The rows below come in pairs that one turn or mirror swaps. Which row does each named row swap with?
j11: [ -1  11   5  -4   7  13   0   1  -7  14 -14   8  -6  -4 -28 -10   4   8
   4   1  -1]
j269: [  3  10   0  -6   9   3  -1  -9  -2  12 -10   6   2  -5 -17  26  16  14
   5  -5   1]
j785: [  3   6  -6  -6  11   5  -7 -10 -16 -14  -7   6   7  -2 -12   4  -3  11
   2  -7   2]
j123: [  6  14  -6   2   7   4  -7 -12 -15   5  -5   1   6  -5 -17   7   5   2
   2 -14  -4]
j207: [  0  20  -5   0   6  16   2  -9  13   3 -23  11  -2  -3  -7   3   1  10
  -5  -4   5]
j703: [  7  11   0  -2   8  10 -13 -11 -10  -6  -6   4 -15  -8 -19  19  11   9
   9  -4   0]
j933: [  9  15  -3  -5  12  11  -1   9 -10   7 -15   1 -11   0 -12  12  -7  21
  -3  -4   0]
j932: [  1  19  -8  -6   0   4 -11   5   2   2 -16  10 -17  -1 -24   5 -13  10
  -5   0   3]
j545: [  9  13   3 -10   4   4  -2  -4   6  14  -7   1  -2  -2 -16  20 -12  21
   8  -4  -3]
j783: [  2  11  -7  -3   8   2   7   6   1  -3  -9   8  -7  -8 -10   1 -19   6
   1   1  -2]
j821: [ -1   3   5  -5  17   2   6  -8   1 -15 -10   6 -12  -6 -29   5  10  16
   8  -2  -5]
j912: [  2   7   0  -4  11   1   5  -1   6  -4 -12   9  -9  -5 -30 -10  15   6
   2  -2   0]
j187: [  4   8   0  -5  17  -2  -7 -13  19  -6 -12  12  -5  -2 -27   9   9  16
   2  -8   1]
j787: [  3  13  -4  -6   7   3  -5   0 -10 -17 -13   1  -4 -10 -11   2 -11  19
   5  -3   1]
j470: [  1  10   4 -13   7  15   1   6   1   1  -9   6  -7  -3 -11   8   4  31
   7   0  -1]
j109: [  0   1   2  -5   9   0   9  -8   4  -5  -1   7  -2 -14 -29  16  -2   3
   5  -4  -8]
j225: [  3  14  -8  -8   3  22  -7   6  -3   3 -13   3 -12 -10  -6   6  -7   5
   1  -8   1]
j376: [  6  13  -5 -11  11   7   0  -8  11   3 -11   7  -6  -3 -35  21  11   3
  -1  -3   1]
j461: [  9   5   7 -14   4   6  -3 -10   7   7 -12   3  11  -2 -20  19   3  16
  11  -5   0]
j906: [  5  16  -8   4   2   2 -10  -5 -12   0  -5   9  -2 -16 -16   8   9   8
  -6 -13  -2]
j205: [-11  15  -2  -8   6   9   3 -12  -8  -2  -7  15 -17 -10 -27   2  -1  10
  -3   0   2]
j496: [ -2  11  -4  -5   8   6  -3 -12   2 -10 -12   8  -9  -4 -25 -14   9   1
  -2  -3   0]
j587: [  7  -5   4  -6  12   5  -7  -7  10   2 -22   8   4  -3 -14  17   0   9
   6   7   4]
j107: [  9   7  -6  -1  13  -3  -2 -23 -10  -2 -14   0   2  -9 -22   4   6  10
   8 -10  -1]
j19: [  1   5  -5  -5   4  -1  -8  -5   0 -18  -7   6   9  -5 -13  -3   0  10
   2  -8   3]
j104: [  3  11  -3  -7   9  -9  -9  10  -2  -2 -10   6  -2  -3 -15   8 -17  15
   5  -3   0]
j791: [ -5  10  -4  -7   7   2  -2  -7  18  -5 -11   6  -8  -7 -26 -11   1   7
   1  -4   0]
j719: [ -4  13  -6  -9  12  13   5   8  17   7 -11   7 -10   3 -15  12   0   9
   2   1   2]
j223: [  3  15   7  -9  18  15   9  -6  -5  -3 -11   7 -12  -9 -24  -2   7  17
  10   3  -3]
j342: [ 21  11  -3  -5   8  -7 -11  -6   3  -4 -13  -1   0 -11 -17   8  -4   7
  14  -2  -5]
j416: [  0  -4  -3 -10  12  13   0  -4   1   5  -9   2  -6  -1 -24  17  13   1
   8 -10  -3]
j429: [ -3   6 -10  -2  12  10  -1  -8  -3 -11 -17   5   4 -10 -13  18  13  14
  -3  -5   4]
j843: [ -1   7   0  -8  12   1   2   9  -7  16 -12   3  -7  -5 -29  -2   8  16
   7  -2   3]
j500: [  4   9  -6  -7   2  11  -9  -1   7  -2  -8   7   4 -11 -16  30  -1   3
   3  -4   0]
j726: [ -6   9  -8   3   9  10   1 -13  11   3 -22  14  -4  -6 -22  14  -1   6
 -11  -2   5]
j779: [ 14  16  -6  -6   2  -4  -9   2  -8  -6  -6  -3   5 -14 -15   1  -1  10
   7  -8   0]
j656: [  9  16 -10  -1   7   2  -6 -10   2   9  -7   7   0  -1 -10   9 -13   2
  -3 -11  -1]
j541: [ 10  20  -5  -8  11   2 -13  -2  10  -3 -20   2  -2 -12 -15   5 -11  20
   6  -3   7]
j14: [-10   9  -7  -9  11  12  -6   1  -6   0 -12  -3 -16   3 -18   0   1  13
   6   0  13]
j221: [  7  10  -4  -8  13  -6   0  -7 -19   2  -8   5  -8   0 -17  15  -5  11
  10  -1   0]
j580: [ -7  17  -4  -8   1  14  -4   2  -1  12 -16  13  -4  -4  -9   5   2  17
  -6   0   9]
j389: [ -5   5  -1  -6  10  13   0  -9  -4  -3 -10   5  -4  -8 -32  20   9  13
 -11 -10   1]
j110: [  4  13  -7  -6  10  -5  -4  -9   2   3 -10   0 -10  -3 -36  24   4   6
   4  -8  -3]
j544: [ -6  15  -2   0  15  -1   5  -7  10  -6 -11  12 -12 -17 -32  11   6   7
   1  -5  -6]
j918: [  2   7   6  -9   9   9   2  -9   9  16 -13  11  -5  -8 -35   7  -4   2
   4   2   1]
j891: [  9   5  -1   2   0  10 -13  -7   9  -2 -17   9   8 -14 -14  14   6   4
   8  -6  -3]
j866: [ 17  14   1 -11   7  -2  -7  -6  -9  -2  -9  -6  -1  -7 -19   0   0   9
  16  -2  -4]
j811: [ 10  22 -11 -13   3   9 -11   6   5   4 -11   5  -5   2 -14  10 -11  10
  -4  -2   5]
j196: [  9  16   5  -5  15   4   8  -1   6  -5 -15   2  -6 -13 -21  -3   9  13
  17   3  -4]
j502: [ -3  20  -2  -7   8  13  -1 -12  18   2  -6   0  -7  -9  -5   8  -4  16
   0  -7   0]
j7: [  4  11   4  -7   3   8  -4  -9  -4   3 -14  10  -9  -5 -20 -16  -4  20
   5  -2   1]
j384: [ -3  11  -3  -5   8  10   2   1  19  10 -13  -2  -2   0 -12  -3   3  14
  11  -7   0]

j891 is swapped with j384
j779 is swapped with j912
j104 is swapped with j544
j502 is swapped with j587
j11 is swapped with j123
j109 is swapped with j783
j223 is swapped with j785

The rows below come in pairs that one turn or mirror swaps. Which row does each named row swap with?
j653: [-20   3  -5   3 -12   0   8  -7  -6  -2   6   6  -2  10  13  -5  -6  -8
  -2   0  11   5   2]
j596: [ 0  6  3  7  2  4 -2  5  7  8 -5  4 -8  0 16 12 -2 -6  0  6 -6  8 -5]
j443: [-15   8   7  -2  -5  -3   3  -6   2  -8  -8   0  -6  -8 -11   2  -7   4
  -1  -4 -12  -1   4]
j780: [-5  6 14 10 -2  5 -6 -4  2  8  2 13 -3  6  5  5 -7 -2  5 12  0  5 -3]
j995: [  4  -1   4  -8  -6  -3   4   5  -3 -11  -4   5  -1  -7  -4  -5  14  -8
   6   5   7   0   2]
j101: [-11   1  -4   7   2  -4  11   4 -10  -8  -1 -11  -4  -1   7   6  -3  -7
 -14  -7   5  12   1]
j48: [ -2   4   0   3   7   1   0  -7 -13  -5   1 -16  -5  -9  -8   2  -1   2
   5  -8   0  -2   3]
j952: [  1   1 -11 -13   0   5   3  -8   1  -2  -7   2   3  -6   3  11  -1   5
   4  -7  -8   3  10]
j663: [ 0  8 -6 -2  2  3  4  4  6  3 -7  0 -5 -6 14 15  3 -4 -2  6 -7  8  1]
j579: [-10   4  -7   8   6   2  -4  -9  -5  -4  16   1  -2  -1  -2   0  -5  11
   7   0  10  10   3]
j595: [  1  10   0  -4  -4  -4   5  -6   0  -2   2  -2 -12   7  10  -6  -6  -4
  17   4   9  -2  -4]
j688: [ -6   7  14   4  -3   8  -8 -11  -8   5   4   1  -4   4  -2  -1  -4   0
  14   8   0  -4  -4]
j616: [-13   5  -5   1  -8  -3  -6  -3  -7  -5   0  -4  -3  -2 -10   2 -11   3
   4 -16  -9   6   5]
j899: [ -2  -2  -3 -14   0   2   3  -5   1  -7  -5  13  11  -3  -5   7  -5   7
   6   0  -2   9  11]
j114: [ -3   5  10   0  -1  10  -5 -14  -6   3   5  -8  -1  -1  -6  -2  -7   2
  12   3   2  -6  -1]
j958: [ -4   2   2  -7   1   8  11   6  -5   7   0  -5  -1   3  15   3 -17 -13
  -6   4  -3  -1  -6]
j699: [ -3  -5   1 -12  -1  -1   5   0   3  -6  -1  16  10   1  -5   2 -11   8
  -1   3   7  12   9]
j931: [ -9   3   6  -8   0   9   9   5  -7   5   4  -7   4   1  10   3 -11  -9
 -13   7  -3   0  -8]
j662: [ -5   6  15   4  -4   7  -9 -12  -7   6   3  -1  -3   3  -2  -3 -10  -1
  12   6   3  -5  -2]
j197: [  0   0  -3  -4   5  -2   9  12   4  -3   6   1  -4 -14 -11  -4 -11  -9
  -3   3  -2  -3  -5]
j966: [ -1   6  -2  -6  -1  -2   6  -6  -1  -1   2  -5  -8  11  11  -5 -10  -5
  20   3   6  -2  -3]
j671: [ -8   3   6  -5  -1   6   9   6  -4   6   1  -8   6   0  11   1 -11 -12
 -13   6  -2   0  -8]
j764: [-4  5 13 11 -3  6 -9 -3  0  9  3  8 -4  6  6  4 -6  0  6 10  0  4 -4]
j589: [ -4   4   2  -5  -1   7   8   4  -5   8   2  -5   1   3  13   3 -18 -16
  -8   4  -3   1  -6]
j505: [ -7   4   5  -8   2   7   8   4  -5   6   4  -8   3   2  10   3 -14 -12
 -13   6  -2   0  -4]
j17: [ -3   4  -2  -6  -4   2   9  -1  -6   4   1  -8 -10   9  16   0 -18 -13
   7   1   2   2  -3]
j773: [ -4  -5   4   0   4  -6   6  11   0  -5   7  12   2  -1 -10  -4 -16  -4
  -7   2   7  14  -3]
j520: [-3 -5 -5 17  8 13  0 -4 -2  8  7  3 -4  1  5  6 -8 -4  4 -2  9  8  7]
j60: [  0  -1  -2  -8  -6  -3   4  11  -4 -11  -3   4   4  -5  -4  -3  13 -11
   3   4   8   1   0]
j809: [ -2   4  -6  -5  -4   2   6   1  -5   4  -1  -7 -11   7  15   0 -18 -15
   8  -3   3  -1  -3]
j228: [ -3  -7  -7  -3  -6  -1  -3  16  -8  -4  -6  -2   6  -2  -3   3   3  -9
   1 -14   0   9   6]
j252: [ -4  -6  -8   0  -5   1  -6  12 -10  -7  -5  -3   4  -1  -4   3  -4  -5
   4 -19   1   8   5]
j130: [ -6   6  13   1   0   7  -8 -12 -10   4   7  -6  -2   0  -5  -1  -5   0
   9   4   2  -8  -1]
j571: [ -1   7   0  -8  -5  -5   4  -8   1  -3   0   0 -14   6  11  -5  -6  -6
  18   7   7   1  -4]
j427: [ -4  -3   7   6   4  12   9  -3   7   9  -7   4  -2  -7   3   9  -6 -11
  -7   5  -5  -1   6]
j66: [ -6  -5  -7   0  -6  -3  -6  11  -7  -7  -4  -3   0  -1  -5   7  -8  -4
   5 -19  -2   7   8]
j261: [ -4  -7   6  -1   6  -6   8  12   0  -4   6   8   3  -5  -8  -6 -16  -3
  -9   4   7  10  -1]
j976: [-13   1  -2   0  -8  -6  -5  -3  -3 -10  -4  -3  -7  -3 -10   3  -8   4
   7 -15  -7   4   4]
j902: [  1  -6  -4  -5  -6   0   0  16  -7  -9  -8   0   2  -5  -4   1   7 -11
   2  -8   6   4   2]
j71: [  3   6   1  -7  -3  -5   4  -6   0  -6   0   3 -12  -2   5  -4   7  -1
  13   9  11  -1  -1]
j611: [  1  -7  -9   0  -4  -3  -6  15  -9  -5  -5  -4   3   0  -3   4  -6  -7
   5 -16   1   6   4]
j438: [ -7   3  -8   6   7   2  -4 -12  -2  -5  14   5  -1  -3  -5   0  -8  12
   6   2   8   5   3]
j813: [ -6  -7   4  -8   0  -2   5   2  -2  -9   1  16  13   3  -7  -1 -10   3
   1   1   6  16   7]
j215: [-13   2  -4   8   1  -3  12   6  -7  -8   0  -8  -5   2   7   3  -3  -8
 -15  -6   6  12   0]
j115: [ -3  -7   2 -13  -1   0   2  -3   0  -7  -1  14  10   0  -8  -1  -5   6
   5   0   6  13  12]
j18: [-11   6   0  -9   3   2   8   2  -3  -6   7   2   7  -6   1  -1  -5   2
 -17  12   1   6  -5]
j201: [ -2  -3  -7   1  -8  -4  -3  13  -9  -5  -5  -4   2   0  -7   4   2  -8
   5 -16   2   7   5]
j824: [ -5  -4   6 -10  -4  -3   1  -1   0 -10  -1  16  10   5  -7   0 -10   4
   0   2   4  15   7]
j456: [ -8   3  -7   2   6   1  -5 -10  -2  -6  15   5   0  -4  -5   0  -5  12
   3   4  11   7   1]
j524: [-1 -2  4 -4 -3 -2  5 11 -2 -8 -4  3  2 -5 -4 -3 13 -9  1 11 11  4  1]
j802: [  0   2  -9 -13   1   6   4   1   4  -3 -10   3   5  -9   4  12   0   2
   2   1 -10   6  12]
j830: [ 0 11  4  7  0  6  1  6  7  8 -4  3 -5  3 16 10 -4 -3 -2  6 -4  8 -3]
j722: [-3  6  9  9  0  9 -3  7  6  7 -4  5 -4  6 14  7 -2 -3 -3  5 -4  8 -7]
j229: [-12   0  -3   8   3  -2  11   4  -8  -6   4  -5  -5   1  12   2  -5  -3
 -15  -7   8  14   0]
j124: [-16   5  -6   1 -14   3   7 -10  -6  -2   5   3  -4   7  13  -4  -6 -11
   1   6  10  -2   0]
j767: [  2  -1  -5 -11   2   8   2  -4   3  -5 -11   4   5  -7   0  12   0   6
   3  -3  -6   5  13]
j167: [ -3  -7   1  -3   5  -6   9  14   5  -7   6   9   1  -6  -7  -1 -13  -5
  -7   5   4  12  -4]
j254: [ 0 -3 -1 16  6 14  2 -7 -1 10  2  3 -4 -1  7 10 -8 -8  2  2  5  3  6]
j151: [ -5  -7   6  -8  -1  -5   3   6   1 -10   5  16   8   2  -8  -1 -11   1
   0   1   7  14   5]
j216: [ -4   3  12   0   2   9  -4 -11 -11   4   6  -9  -2  -1  -5   0  -5   2
  11   3   1  -7  -2]
j716: [-13   2  -6   3  -6  -5  -6   0  -7  -6  -4  -3  -4  -1  -8   2 -15   4
   5 -17  -5   7   4]
j900: [-12   5  -6  -6 -13   3   4  -9   0  -1   5   0  -5  -2  -1  -7  -2 -13
  10   4   4 -13  -1]

j18 is swapped with j48
j824 is swapped with j611
j716 is swapped with j773
j900 is swapped with j427
j653 is swapped with j520
j813 is swapped with j252
j115 is swapped with j228
j438 is swapped with j215
j802 is swapped with j995
j17 is swapped with j764

